In the data rows, the value 128 means zero.
Some points, each followed by its number:
85 123 80 130 108 131 151 101 127 143 189 143 152 179 127 167 162 87 110 129 108 150 156 120 130 136 112 96 124 137 145 96 0
133 103 118 123 95 120 123 110 118 137 158 102 119 132 114 114 108 126 138 143 128 141 103 164 127 108 136 85 123 157 131 103 1
98 95 81 123 112 112 152 117 130 158 175 141 153 152 130 119 119 45 132 141 86 158 131 158 134 89 132 90 142 151 144 84 2
123 124 124 120 133 134 144 107 126 133 154 161 140 171 90 176 176 112 145 176 146 144 157 145 120 145 137 102 165 147 129 117 3
134 147 144 152 157 127 135 131 130 137 146 147 146 123 132 145 152 134 142 138 152 113 147 130 134 135 141 123 108 112 115 119 4
101 121 111 110 118 148 122 94 133 115 154 116 119 175 160 132 124 130 104 76 100 137 162 93 130 156 100 150 144 91 171 136 5
115 159 128 148 136 137 139 127 126 134 151 143 144 138 129 161 169 131 120 128 141 122 153 107 132 150 127 122 98 114 122 124 6
136 149 143 147 157 136 133 134 135 138 115 176 142 127 113 156 169 121 147 161 153 124 152 114 118 140 140 122 131 124 113 138 7
142 80 150 83 149 124 95 124 155 102 51 127 82 130 157 70 56 116 125 57 68 128 132 101 118 116 93 194 203 92 169 171 8
108 111 117 110 137 129 126 113 151 134 86 178 107 153 129 121 111 84 122 84 76 142 156 80 115 119 78 136 164 125 149 150 9
180 154 169 150 137 123 100 166 134 125 64 138 120 74 105 119 127 185 160 195 189 108 95 146 114 113 161 102 110 151 64 153 10
164 129 156 119 130 142 85 134 131 113 95 107 114 129 115 115 120 170 137 166 164 118 138 139 113 127 150 109 149 128 121 154 11
152 130 144 122 110 126 107 144 118 112 95 78 101 88 132 104 93 177 113 112 133 113 80 130 131 124 137 146 107 135 112 144 12
115 166 132 149 145 145 137 125 129 134 142 157 142 141 127 164 182 136 121 140 151 121 161 98 130 158 124 123 98 109 121 129 13
139 86 121 78 96 129 99 118 127 115 97 73 87 131 141 81 62 136 103 87 87 142 98 136 124 115 127 161 175 119 159 141 14
98 152 116 140 150 139 142 117 130 137 164 140 138 133 160 149 147 118 107 85 100 124 147 85 150 153 115 163 97 92 141 121 15
New points follow, each followed by the numbers of its two nearest points above, smallest number first.
116 122 112 137 146 122 137 131 140 132 139 160 146 135 137 124 132 95 139 128 109 133 150 123 128 110 120 118 140 123 136 122 4 6
119 156 145 165 174 128 147 151 146 147 107 222 156 126 88 177 198 90 158 182 149 118 164 117 119 121 133 97 135 154 87 126 3 7
113 120 115 128 130 147 125 97 144 156 153 195 141 199 79 183 195 77 146 201 146 157 195 136 107 121 132 39 168 158 121 111 0 3
96 93 91 113 113 119 153 110 125 140 160 136 134 149 126 124 116 62 120 98 71 153 120 129 131 113 110 128 149 145 153 103 0 2
121 126 109 130 105 116 130 139 118 133 142 91 135 106 129 120 112 125 112 136 118 127 98 145 142 109 142 123 109 152 125 113 1 12
133 142 151 101 120 153 99 95 123 89 117 81 88 156 161 129 115 213 97 64 136 117 147 81 126 195 100 193 132 70 168 172 5 15
146 139 141 161 125 110 134 157 114 151 118 132 145 84 97 131 139 126 148 194 174 115 98 173 125 99 160 76 94 177 75 111 1 10
156 172 158 161 143 123 121 163 119 114 101 105 133 69 151 115 119 193 129 128 173 91 103 119 137 144 142 159 64 114 99 157 10 12
169 128 160 114 126 141 84 134 132 113 89 113 114 133 112 116 127 168 140 185 178 122 139 154 110 128 155 99 162 125 117 159 10 11
93 105 106 98 114 136 153 94 116 118 168 113 119 182 142 137 136 113 101 62 100 149 158 115 128 163 90 164 156 95 180 115 5 15
118 124 111 139 107 115 151 132 105 142 181 91 151 117 128 128 125 116 123 130 137 132 108 167 140 116 146 108 97 142 123 88 1 4
167 128 164 120 131 142 80 139 135 111 81 113 112 129 119 114 127 176 138 174 171 117 142 141 111 129 153 106 159 122 117 162 10 11
129 161 151 160 167 130 139 141 142 140 101 208 145 129 93 181 195 124 152 182 172 114 168 113 116 134 123 99 119 149 88 142 7 13
153 143 137 159 126 112 132 153 117 155 116 136 145 87 96 127 137 124 150 192 172 118 99 170 125 102 161 75 95 173 76 113 4 10
160 120 147 126 121 115 103 154 121 114 107 64 112 58 145 78 66 167 126 115 120 104 55 153 145 104 158 158 103 135 117 130 12 14
124 131 125 128 129 128 109 148 143 124 90 116 116 99 146 99 89 124 102 105 93 117 112 109 141 100 120 144 122 130 129 151 12 14
88 111 104 96 113 147 126 83 139 115 162 124 115 197 157 138 125 117 99 67 81 147 174 90 130 152 91 146 160 91 189 133 5 9
162 145 152 139 126 127 109 151 126 116 96 110 117 85 137 102 99 171 136 129 154 112 96 125 131 126 138 136 93 124 105 145 11 12
94 90 89 110 111 117 153 106 124 144 159 134 130 159 123 123 109 61 118 90 70 156 126 128 131 109 105 124 155 146 167 98 0 2
103 141 117 131 144 136 140 119 129 135 153 141 136 133 154 136 138 111 115 84 101 128 144 87 141 142 115 159 109 96 144 126 5 15
129 116 117 132 110 113 143 127 109 140 169 98 144 116 123 122 126 117 135 147 145 134 107 177 138 114 152 103 116 142 123 90 1 4
120 123 113 141 108 115 151 131 107 142 177 101 149 117 123 124 131 114 128 141 138 135 110 171 140 122 154 104 105 145 122 90 1 4
116 83 127 73 127 144 105 78 153 128 80 178 84 213 110 135 132 95 128 107 97 155 186 99 95 146 83 129 233 111 175 160 5 9
167 44 137 56 97 123 72 115 146 116 36 110 65 153 83 72 62 110 138 156 100 157 103 173 94 77 124 99 251 169 146 155 8 14
133 122 130 116 119 137 113 124 141 123 106 144 114 131 124 119 111 134 128 115 110 134 123 103 115 123 111 124 136 135 129 145 9 11
150 151 177 123 186 141 113 142 153 97 44 189 109 139 107 162 173 168 148 140 158 108 163 90 105 164 110 172 181 111 113 179 7 11
107 97 86 141 119 93 166 156 124 168 133 155 158 98 90 115 117 25 144 175 91 146 84 180 134 50 143 78 137 206 100 78 1 2
142 104 111 107 80 121 117 117 113 122 145 65 118 135 111 121 111 157 123 172 152 143 89 193 127 124 159 98 140 157 121 107 1 11
88 108 102 99 116 131 152 98 120 121 163 119 118 172 153 136 127 106 97 49 90 151 154 103 132 158 83 176 146 98 175 120 5 15
105 110 101 146 120 107 148 143 136 153 124 166 144 112 106 119 120 53 128 131 90 135 117 131 132 72 107 89 119 176 114 107 1 2
90 103 99 97 115 136 155 89 117 123 177 118 117 192 140 145 140 108 105 73 102 155 165 120 128 159 94 152 156 102 176 112 0 5
151 102 125 113 105 120 119 130 116 133 146 90 124 123 115 109 114 135 147 165 145 140 103 191 121 103 167 94 153 145 120 101 1 11
187 141 168 143 133 122 95 163 135 124 57 135 115 80 102 110 116 183 160 191 182 112 95 151 109 105 161 100 125 156 75 154 10 11
114 121 119 135 137 113 151 139 125 131 130 133 132 107 144 108 106 101 130 85 96 128 111 116 138 115 107 155 110 123 134 120 4 15
